Turns in one plane each, and the order they were made in; the first pair answered:
turn V:
[ -2   3  -3 -12  11  -3  -6  22  -3  -1  -1   4   1] |-> [-18  -5  -6   8   3   9   0  -5  -4  -5   1 -15 -11]
[ -4  -4   0 -15  14  -1   3   7   1  23  -1 -10  -4] |-> [ -8 -10   5  -4   3   4   8 -14   7  20   0 -13  -7]
[ 3  7  7 19 -1 10  5 -5  3 15 -2  7 -9] |-> [11  9  8 12  1  7  4  6  4 17 -3 15 -3]
[ -6   3  -3   0  14 -17   5  20 -24   5  -2 -17  -3] |-> [ -5  -8   5  17 -14  -9  17 -19  -9  -2   0 -20  -4]
turn R:
[ 2 -4 -3 -4 -5 -4 -3 -4  2  0 -3  0 10] |-> [ 3 -4 -1 -3 -3 -4 -3 -1  3  2 -3  4  8]
[  4  26   0   8   9   5   4  23   6  10  -7   3 -12] |-> [ -7  21  -7   6  16   5   1  22  -2   0  -8 -13 -14]
[ -2   2  -9 -11   9  -8  -6   6  -4  -9   4  -9   3] |-> [ -2  -3  -6  -9   0  -7  -3  -6   0 -14   5 -11   4]
turn F:
[-16   0  -5   9  13   8   2  -5 -11   7  -5  -6  -6] |-> [ -4   5  -2  -9  16  -2  -2  13 -10   8  -6   9   5]
[ 10  -3  13  13 -15   4  12 -19  20   5  -3   5  -4] |-> [ -1   6   7  26   3  13  10  -7   7  18  -4  -3 -16]
[ -8 -13  -1   2 -16  -2   2 -24   2 -16   1 -19  -2] |-> [-16   0 -11  11  13   5  -2   2 -15   4  -1 -21 -15]

(2 to 3 turns a pair)
[ 5 11  0  5  6 -3  2 18 -4 14 -1  4 -2] |-> [  4  -3   4   9 -17  -1   8 -15   7  -1   1  -5   3] | F then F
[ 10  -4  12   0 -16   7   6 -17   1  -4   6  -2   3] |-> [ -3  -2   4   9  -4  13   4 -13  -8   2   6 -15  -8] | V then F then F
[  0   3 -11  13  13   8  -1   5 -14  15 -10  -6  -7] |-> [  4   5 -10   8  16   6  -3  13 -11  16  -9  -2  -6] | V then V then V
[ 17  -8   8   6 -28  -4   6 -18  18   8 -11  23   1] |-> [-18 -18 -15  13  -7   5   0 -27  -4  -7  -9 -24 -15] | V then R then V
[ -8 -14  -9  -3  -4  -3   5 -20   7 -22  -1 -17   0] |-> [ -1   2 -12 -17  24  -7  -4  23  -4  -5  -3  -2   0] | F then F
[ -7  -6  -5  27  12   9   5  -9 -20  -8 -10 -14 -15] |-> [  4 -17   3  15 -11   3   7 -25  -8 -22  -9  -9  -3] | F then R then V
[-20   8 -12  -3  16   0 -11   8  -9  -4   0 -17 -11] |-> [  9  14   3 -22   1 -12 -11  18   7  -4   0  16   7] | V then V then R
[ 9  8 10 -5 11 -3 -3 20  2 23 -7 17 -3] |-> [12  8 13 -4  5 -3  0 14  5 21 -7 21 -1] | V then V then V
[  9   7   1 -17  -9 -10   4  -2  12   4   1  -3  10] |-> [ -7   3  -6  -3  -6  -2   5 -13   5   3   1 -23  -1] | V then V
[-17 -11 -10   6  -8   7   0 -24   1 -20  -1 -19  -5] |-> [ -4  -6   1  15 -18  11   7 -31  12  -7   0  -1  -5] | F then V
[ -9   7  -4   6   8  23   1   4  -8  29   6 -14 -18] |-> [-15  -6  -4   1  -7  19   4 -20  -6   7  10 -29 -10] | F then R then V
[ -3   7 -13   4  24   1  -7  29 -10  22   0  -2  -8] |-> [ -4  -6  -2  31  -9  13   7 -20   8  22   3  -5 -11] | V then R
[  8   1   1  -7  22 -25  -6  38  -7  -7  10   6   4] |-> [ 16 -17  12  -3 -16 -26   3  -7  12 -27  12   5  16] | R then V then V
[ 9  8 10 27  1 16 10  1 10 41 -6 21 -9] |-> [24  8 16  2 -7  1  5 11 16 31 -5 36 10] | V then F
[  1 -18  -2 -18 -14 -14  -3 -10   4 -29   3 -13  16] |-> [ 23  -2  12 -15 -17 -13   0   5  17  -4   1  23  18] | R then R
[ 10  14  -5 -11  -1  -3  -9  -6  10  -7   3   9  15] |-> [ -1  15  -9  13   3  11  -3 -16   6   8   4   1   1] | F then R then F
[ 17  -2   8 -11   1 -12   1   3   3 -10  -3  17   1] |-> [ -8  -9  -4   6   6  -3   3 -14  -8 -17  -2 -13 -14] | R then V then R
[ -8  -5   4 -14   5   1   9 -25  -2  -8   9 -16  -2] |-> [ -1   6   2 -28  22  -4   1   6  -8   0   7  -4   1] | F then F
[-24  12 -16  21  22   0  -3  26 -15  21  -4   0  -1] |-> [  8  11   6  -1  -3 -13  -1  24  10  18  -5  36  21] | V then F then F
[  4   5 -12 -23   9  -9  -4  14  -3 -17  -8 -15   8] |-> [ 19   3   7   1 -22   1  10 -17  17  -2  -9   5   7] | V then R then R
[-31  10 -24  22   2   7   0 -14 -19  12   1 -17 -11] |-> [-12  -6  -9   4 -32  -5   4 -38   2 -12   2  -5  13] | F then F then F
[  8  -7   6 -17 -21 -10  11 -27  17 -19   5  11  12] |-> [-20   1 -18 -20  24  -7  -1   7 -16 -16   4 -20  -3] | R then V then R
[  6  11  -4   4 -16  -2   2  -3   9  -4   3   8  17] |-> [-15   9 -15  14  -4   5   0  -4  -3  -2   3 -12   5] | V then V
[  6   4 -12 -21  13  -3   3  19   8 -14   2   0   9] |-> [ -8   2 -18 -11  20   2   4  18   0 -14   3 -14   0] | V then F
[-11   9  -3  22  11  14   3   3  -5  14   0  -6 -19] |-> [ 17   0  12 -12 -18  -9   3  -4  16  -8   3  18  11] | F then F
[-13  -4 -16  -8  13   7   6   4  -7   6 -13  -6 -11] |-> [-13  -4 -13   2   7  12  11  -8  -3  11 -13  -5 -15] | V then F then R
[  8  28   7  -9  17  -1   1  16  -3  12   7  20 -14] |-> [  1  22  11  16   5  12  11  -8   0  16   7  14 -24] | V then V then F
[  0   9   9  -1   4 -12   1   1  15   4   2  23  10] |-> [-13  -3   2   8  -3  -7   5 -22  15 -10   5   1   6] | V then R then V
[ 20 -10  -4 -25  -8  -5   1  -8   6 -21  -1  -3  25] |-> [  8   2 -16 -22  22  -2  -7  22 -13  -7  -3 -10  13] | F then V then V
[ 12  17   3  27   5  19   7  16 -10  33  -2  27 -17] |-> [-23  -9 -18  22   3  17   4 -16 -25 -11   2 -30 -20] | R then R then R
[ -3  11  -3   5  20   3  -2  14 -10  14   1  -2  -7] |-> [13 11  6 -1  9 -2  2 14  1 16  2 16  1] | V then V then R
[  3   5   4   9 -20   6  13 -15  21  14   3  11   2] |-> [  2  15  -6 -16  10  -6  -2  27   2  11   1  10   6] | V then V then F
[  6  11   3 -21  10   1   3  10  -7 -10 -10  13  -3] |-> [ -7   9   0   9   7  15  10 -12  -8  -1 -10  -1 -18] | V then V then F
[-10  -3  -9  11   5   8  -4   0  -9   1  -4 -17  -7] |-> [  0  -5  -6 -12   2  -6 -10  10  -5 -13  -4  -8  10] | F then R then F
[ -8   8   2  10  -5  16   5 -19   3   5   0   0   3] |-> [  1   9   6   6  -9  13   6 -16   8   3   0   9   8] | V then F
[  8  -3   2   6 -12   6   8  -6   5   2   8  12  11] |-> [ 8 -6  0 -5 -8 -2  4 -2  2 -8  9 10 18] | V then F
[ -8   1  -7  -5  12  -2   0   3 -10  -4   4  -7  -4] |-> [ 7  0  5 -8 -6 -4  4 -7  6 -3  4 11  6] | R then V then R
[  2  -4  13 -14 -11 -10   6 -12   7 -13   2  -3  21] |-> [  1   0   9 -22   0 -15   2   3   0 -13   1  -3  22] | R then V then F
[-9  5 -9  8 18  6 -5 17 -7 14 -5 -2 -5] |-> [10  6  6  7 -3  4  0  6 12 17 -5 21  5] | V then R then V
[  4   9 -13  -7  31 -18  -9  37  -8   1  -7   8  10] |-> [ -6   9 -19   7  37 -10  -7  33 -13   5  -8  -4  -1] | V then F
[ 6 14  4  8 12  4 -1  9  3 21  4  6  3] |-> [  8   2   8  12 -10   3   3 -19  13   7   5   2   8] | F then F
[-10   8  -6  12  16  13   1   1 -12  13  -2  -8 -13] |-> [ 8 15  4  7  9  9  3  8 -1 20 -3 15 -5] | V then R then V
[-10  -8  -3  12  11  -2   8  10 -16  12   9 -11 -10] |-> [  8 -14   5 -15  -4 -19   5  13  -3  -5  10   5  12] | R then F then F
[ -1 -14  -1 -14  -7  -3  -3 -10   1 -15   1  -6   7] |-> [ 11   1   5 -13   0  -5  -5  11   4   4   0  19   6] | R then R then R
[  4   6   3 -10   2  -9  -3   7   7   5   0   3  13] |-> [-7  8 -1  4 13 -1 -3  8 -2 12 -2 -4  4] | F then F then F
[-16   4 -17   3   5  -5 -11   2 -23  -6 -10  -5   0] |-> [ -1  14  -8  -1   3  -7 -12  16 -16   4 -11  14   4] | V then F then F
[-11 -11  -2  -1  -9  -1   4 -15   0 -17  -3 -19   6] |-> [  2   2   1 -22   6 -10  -4  20  -3  -7  -6   3  13] | R then V then R
[  4   4  17  -2 -19  19   4 -16  10   1  -4  17   7] |-> [ 2 13 16  5 -5 22  4  0  2 15 -5 22 -1] | F then R then V
[ 21   6   9  10 -10   7  20  12  17  18  -6  30  10] |-> [ 23   1   3 -18  -6  -7  10  23  14   0  -6  25  22] | V then F
[ 7  1 -3  3  4  8  3 10 -4  8  4  9 -3] |-> [  2  -8  -2   4  -8   6   5 -11  -1  -4   6  -1   1] | R then R then V
[-10   2   8  11  -5  -1   4 -15   0  -4  -7   6   9] |-> [ -5   2   7   5  -8  -5   3 -13   2  -6  -7   8  13] | V then F
[  6   3  11 -15 -18   5  -3 -17   7 -10  -7  16   5] |-> [-20   2  -8  -2   5  14  -6 -12 -15  -7  -7 -16 -11] | V then V
[  8  -5   3 -11   4  -8   0  11  -1  -4   8  15   0] |-> [ -7  -6  -3  13   8   5   5  -1  -7   4   9  -2 -15] | V then V then F
[  7   4   3  -6 -11  -9  -3  14   8  -5  -1  14  11] |-> [-11  -3  -3  15 -15   5   4 -12   3  -9   2  -8  -2] | V then V
[-22  -3 -11  27  -8  10  14  -5 -28   7 -12  -9 -12] |-> [ 14   1  11   6 -30  -4  16  -1  -4   8 -13  32  13] | R then V
[ 25  14  17  -6  -8 -10   5  17  11  10   0  34  13] |-> [ 26  11  18   0 -19  -8  10   1  17   7   0  34  11] | V then V then V
[ -3   1   4  34 -15  20   6 -29   6  17   1  -3 -16] |-> [ 20  -2  14   2 -33   3   4 -23  20   2   1  19   9] | F then F then F
[ -1  -6  -1  -7  -1  -4  -8  -4   8 -19   3  -3   8] |-> [ -5   2  -6  -5  14   0 -11  14  -2  -8   1  -4   3] | R then R then V
[  5   1 -14 -28 -15   3   4   3   3  -3  -2   8  22] |-> [  2  -1 -11 -26 -20   4   7  -4   6  -4  -1   9  23] | V then V then V
[-5  8 -3  9  6  2 -5 10 -4  9 -5  3 -6] |-> [-6  7 -5  0  7 -3 -9 13 -9  0 -5 -1 -3] | R then R then F
[ -3 -14  -9  -4  11   1 -18 -18 -15 -10   9 -13  -6] |-> [  5 -16  -4 -12   4  -4 -20 -17 -10 -17   9  -5   3] | F then F then F
[ 12   4   6   7 -17   0   4  -8   9   8   2  18   9] |-> [  4   0  -6 -18  -3 -15  -6  11  -4 -13   2   4  16] | V then R then F
